In the rows, zero is written as 128.
Each run below is a few steps of one of 6 hidden systems, one row a step.
P, run 1 (8 x 20):
[[112 197 120 160 144 139 155  82 115 149 138 147 157 129  71  88 123 151
  115 168]
 [102 149 134 112 103 142  90  69 136 161 171 124 127 110  70 113  92 115
   97 157]
 [100 147  99 100  84 106 156  68  99 152 168 120 115  90 144 111  86  98
  110 117]
 [ 63 184  81 111 105 117 175 118 103 131 111 149 115 115 107 102  96 128
  163 138]
 [ 62 158 138 122  78 138 134 143 162 171  98 145 110 121  69  99 116 126
  113 133]
 [129 123 115  94  79 138 136 121 128 164 104 122  70  83 119  77 123 110
   68 130]
 [112 119  86  76  82 128 120 150 109  95 107 132  77  79 140  88  87 140
  145 125]
 [ 82 126 133 135  58 117 139 188 150 110  95 152 130 110 143  90 100 159
  147  94]]
Z, run 2 (8 x 20):
[[146 120  95 138 138 101 165 152  89  73 122 134 140 130 199 134 126 149
  178 103]
 [132 142 115 173 132 129  95 187 161 108  89 136 159 188 139 132 165 167
  138 149]
 [176 107 146 127 142 142 116 140 159 171  96 108 100 144 134 132 187 106
   58 135]
 [201  98 122  94 190 134 140  98  84 103 146 116 101  94 148 139 135 121
  126 129]
 [146  97 152 165 150 125 107 139 115  73 167 132 180 146 153 154 115 163
  177 110]
 [115 138 142 203 129 130 134 127 142 161 130 119 172 204 140 149 174 115
  118 131]
 [149 145 115 108 181 150 108  89 126 167 125 109  99 155  84 154 166  91
   98 176]
 [144  78 171  80 167 136 103 104 120 114 171 120 112  95 105 176 103 107
  150 108]]
J, run 3:
[[111 107  70 160  82 154 129 120  64 119 131 107  89 143 151  83 129 108
  142 148]
 [ 80 175  75  87 113 106  74 134 160 128 122 129 132 159 115 157 109 126
  152 161]
 [120 155 171  85 144 102 169 132 181 177 101 144 126 103 106 155 139 112
   94  99]
 [167 112 138 142 172 156 193 131  79 114  99 138  92  99 111  87 153 137
  134 128]
 [109  86 108 139  90 166  65 166 109  84 124 121 102 135 110  96 106 148
  167 149]
 [ 97 149  96 109  60  92  97 156 181 152 107 122 133 148 175 137 126 121
   95 117]
 [164 191 125 110 189  93 174 127 153 136  96 150 155 125 133 144 154 154
  106 133]
 [163  88 196 145 165 168 124 144 123 102 129 143 129  96  75 104 124 164
  136 118]]
L, run 4:
[[151  82 164 122 183 128 100 157 141 102 134 119 138 154 133 199 148 122
  171 111]
 [152  56 146 151 144 146 143 134  94 133 133  98 100 152 166 159 168  83
  135 101]
 [141 104  72 126 153 137 103 117  80 104 139  98 102 169 161 162 147  97
  165 154]
 [104 106 124 108 143 102  99 141 137 114 147 113 141 168 159 210 127  99
  179 110]
 [128 100 141 115 169 115 183 141 112 142 110 118 104 147 156 187 164  79
  160  95]
 [133  88 105  92 165 153 116 147  93 112 106 109  61 141 119 157 150  91
  169 142]
 [ 98  75 105  98  91 120  88 158 126 115 128 104  95 147 172 170 119  90
  163 108]
 [121 129  86 102 136  87 171 153 115 119 102 123 112 145 198 170 146 104
  161 100]]
D, run 5 (8 x 20):
[[137 128 145 157 105 101 201 148 119 115 118 147 154  99 182  98 121 155
  125  75]
 [148 118 140 204 137 159 144 172 124 122  83 134 138 169 123  94 180 156
  122 139]
 [179 114 129 130 126 150  39 137 159 114 131 117 131 134 115 106 137 162
   82 166]
 [177 139 128 116 120 100 121  70 128 126 187 124 164  89 167 117  97 144
   79 118]
 [130 156 149 183 159 121 197  96  92 118 154 150 184 129 129 116 122 152
  153 114]
 [106 122 169 193 142 167 100 139 138 137 131 133 159 179  63 129 148 140
  146 150]
 [135 126 121 112 129 145  53  78 140 159 169 101 123 148  95 148 128 100
   91 170]
 [120 166 106  80 148  99 144  59 104 127 179 134 138  94 127 149  83 114
  140 133]]
G, run 6:
[[ 68 113 129  88 106 135  75 126 149 154 139 112  99 148  91 174 110  83
  149 135]
 [120  95 141  99 117 107 152 122 140 174 130 106 100 131 171 179 148  62
  108  87]
 [ 96 129  92  87 145 108 175 147  97 113 102 131  91 129 150 166 125  99
  191 110]
 [ 76 100 136  88  76 126 101 191 163 121  91 134  92 117 120 136 107 124
  156 101]
 [145 103 112 119 103 116 137 180 151 148  72 112  88 144 184 133 174 107
   93 109]
 [159 136  70  65 154 106 121 162 118  83  89 130  90 110 166 135 129 145
  150 138]
 [149  97 160  97 113 115  98 190 170  85 108 146 130  90 145 126 106 173
  134  94]
 [173 110 137 172 143 132 132 191 146 109  80 131 139 160 165 118 181 162
  119 121]]
J, run 7 (8 x 20):
[[152 119 133 197 155 137 114 165 131 102 114 127 167 191 149 140 172 158
  149 137]
 [183  87 153 128 138 131  50 131 166 126 153 104 145 147 150 162 146 131
   91 130]
 [181 114 130 107 131  89 136  94 122 111 172 122 155  90 200 143 107 134
  104  92]
 [120 133 148 173 150 113 157 106  97  93 176 142 192 136 144 143 105 151
  183 107]
 [106  99 166 193 123 149 106 103 124 157 171 108 160 185 114 160 145  95
  133 125]
 [155 118 105 109 148 126 111  64 105 159 172  91 112 143 152 165 143  73
   97 143]
 [116 134 122  69 160 107 140  82 100 111 174 131 124  91 124 170  84 108
  170 115]
 [ 59 109 160 144 114 131 183 125 103 145 140 134 125 131 110 150 112  89
  182  87]]
L, run 8, 8 rows:
[[124 146  82 132 103 151 165 108  74 123 112 134  88  99 115  52 115 134
  119 153]
 [ 81 168  99 117  80 120  66 152 165 112 123 142 148 138 105 111  93 165
  139 155]
 [122 164 161 124 108  87 169 138 184 166 110 149 159 109 146 127 133 138
   77  90]
 [179 150 132 109 172 145 161 116 111 119 105 148 104  76  92  78 133 161
   99 150]
 [123  95 150 144  77 160  60 142 137 100 146 131 132 106  97  79  89 167
  124 136]
 [120 154 117 186  69 104 153 118 137 147 136 131 174 144 179  92 128 145
   86 114]
 [162 200 114 130 190 116 135 103 140 125 122 149 164 132 100 121 141 167
  109 168]
 [141  99 207 132 136 151  90 117 162 136 159 136 149 100  72 126 108 146
  107 117]]
P, run 9:
[[ 98 140  70 133 133 115 174 101  64 112 144 120 120 148 165 143 121 100
  182 130]
 [ 60 179 120 131 128 116 127 156 164 150  95 143 146 180  95 162 139 122
  160 141]
 [140 131 165 101 137 132 141 118 167 195 106 123 100 117  99 139 162  93
   62 122]
 [151  89 105  73 149 149 131 112  81 115 127 110  54  89 125 126 122  95
  138 134]
 [ 67  92 112 122  84 121 119 171 115  99 124 126 115 144 155 153 102 113
  197  99]
 [113 147 124 161 104 109 167 182 162 155  70 137 136 166 162 125 173 130
  110 109]
 [181 132 131  94 173 147 104 160 157 125  77 134  92 116  96 116 162 151
   93 157]
 [155  49 170  95 123 141  79 143 130  98 155 117 107  89 133 143 102 128
  138  98]]
G, run 10 (8 x 20):
[[103 144  75 160 126 140 157  75  60 139 154 109 118 161 136 121 132  92
  151 154]
 [ 69 161 116  89  83 105 112  88 139 146 166 135 137 102 109 130  68 115
  131 123]
 [102 137 163 135 108 116 205 117 140 189 110 134 119 110 126 119 141  96
   90  90]
 [100 138  82 120 127 153 178 125  69 129  96 128  67 122 105  94 133 105
  157 149]
 [ 99 106 109  98  44 132  91 131 128 123 140 123  98  87 137  87  79 128
  113 118]
 [142 149 113 141  87  92 186 136 137 149 103 133 137 113 195  97 141 132
   81  96]
 [125 184  86 103 148 124 167 148 116 104  78 159 108 101 106  85 120 165
  145 154]
 [146  98 158 122  88 157  94 153 148 118 117 136 105  76  97  63 107 164
   92 127]]
Z, run 11, 8 rows:
[[135 118 109  53 116 122  56 147 153  91 131 131 103  91 119 135  86 150
  137 137]
 [121 114 164 131  98  90 181 158 150 127 119 145 150 101 182 134 119 135
  127  58]
 [122 171  78 164 138 138 178 148  94 116  77 142 119 150 126  84 155 152
  143 159]
 [153 100 129 117 100 156  37 162 167 115 112 118 105 128 108 104 131 152
   93 156]
 [175 105 145 110 116  99 158 108 134 145 147 116 128  88 193 130 131 114
   73  83]
 [158 171 100 144 183 118 170 116  91  81 126 152 159 124 136 110 126 174
  163 146]
 [130 105 174 183 113 161  68 161 164 121 128 132 162 158  92 111 139 164
  118 141]
 [152 118 133 148 112 133 151  77 117 186 148 101 116 134 150 118 159  81
   58 127]]
D, run 12:
[[163 155 104 123 116 101 192 139 123 128  93 143 121  93 181  83 138 153
   89 108]
 [153 123 152 169 127 146 155 179 129 101  84 156 135 109 119  65 141 187
  123 121]
 [164  98 144 178  83 158  82 143 143 129 127 117 134 134 134  71 143 158
   71 140]
 [186 159  94 148 124 121 107  83 118 121 157 123 159 118 158  87 126 161
   72 161]
 [145 173 154 159 143 113 150  99 135 112 158 160 198 104 116 100 102 185
  118 125]
 [124 126 188 200 135 160 143  97 127 160 156 134 169 145  80 109 140 131
  107 128]
 [130 139 117 157 145 168  85  71 100 143 165 113 131 153  71 114 128 122
  119 184]
 [ 93 168 115 105 116 116  92  70 132 135 184 132 159 117  94 136  73 129
  136 150]]

Name the system that made each run.
run 13, 2 rows:
[[132  99 170  86 106 107 159 133 137 121 140 141 118  56 147 126  87 129
  126  67]
 [107 133 108 193 117 132 193 144  77 108 115 137 144 155 157  99 140 140
  170 116]]
  J
run 14 (2 x 20):
[[136 158 142 132 162  77 160 109 148 133 153 134 190 148 171 187 132 128
  135 100]
 [145 113 181 146 210 144 156 135 127 130 121 134 139 151  91 175 164 120
  159 122]]
  D
run 15, 2 rows:
[[146 134 132 171 153 151  77 166 145  92 111 137 159 171 103 118 150 181
  147 165]
 [164  87 168 155 115 142 107 121 153 175 137 103 126 144 141 133 169 101
   60 118]]
  Z
run 16:
[[181 104 156 160 204 168 131 130  98  99 126 131 128 138  95 126 159 148
  148 148]
 [152  62 156 181 125 160  81 112 108 122 175  99 144 163 139 143 142 115
  128 126]]
  Z
run 17:
[[118  90 135 143  83 135 107 171 161 167  94 104 100 166 154 142 171  93
   93 114]
 [171 136  73  70 168 111 149 114 102 128 107 111  78 116 166 148 153  99
  114 139]]
  Z
run 18, 2 rows:
[[170 120 119 158 178 131  90 142 137 118 123 112 148 192 149 174 180 129
  132 151]
 [173  96 164 130 192 138 110 125 144 148 133 108 128 161 127 189 178 100
  113 129]]
  Z
run 19, 2 rows:
[[118 107 195 149 116 142 159 150 128 105 131 159 145  82  97  93  96 165
  149  88]
 [117  94 126 204  82 166 121 122 104 157 134 102 120 173 133  95 160 104
  102 137]]
  D
run 20, 2 rows:
[[115 112 163 173 107 171  91  82 117 147 178 120 143 130  74  97 110 126
  110 150]
 [129 146  78 132  87 112 114  62 102 145 178 106 140 130 169 114 107 108
   94 144]]
  P
run 21, 2 rows:
[[122 121 138 176 110 118 217 147 101 136 106 138 134 128 172 102 150 127
  133  86]
 [149 159  85 126 168 154  97 148 124 113  85 132 104 159  93 113 159 151
  133 190]]
  L
run 22:
[[137 138 102 126  93 103 175 179 141 132  67 135 106 119 185  98 153 140
  103 104]
 [158 156 113 137 173 131 113 178 143  82  84 151 145 148 117 119 149 190
  151 157]]
  J
run 23:
[[158 140  84 137  85 102  94 160 147  94 116 129 148 130 196  97 125 176
  101 134]
 [181 158 148 145 139  96 155 140 166 131 111 147 175 116 165 111 148 173
   75 110]]
  D
run 24, 2 rows:
[[ 63 100 160 156 105 148 179 162 111 141 103 138 106 136 101 126 131 103
  176  91]
 [121 117  81 143 127 151 121 155 111 147  82 103  79 185 132 132 183  93
  130 161]]
  J
run 25, 2 rows:
[[115 136 138 186  60 123 130 103 128 136 165 132 174 121 149  75 100 152
   93 116]
 [135 191 111 184 144 132 160  94 121 155 124 138 164 159 108  94 154 147
   94 166]]
  D
run 26, 2 rows:
[[ 75  93 150 123  74 150 129 124 101 121 152 132 104  91  97  96  75 118
  161 107]
 [ 65 154  76 129  50 102 135 119 117 134 139 126 132 133 162 110  91 117
  139 119]]
  Z
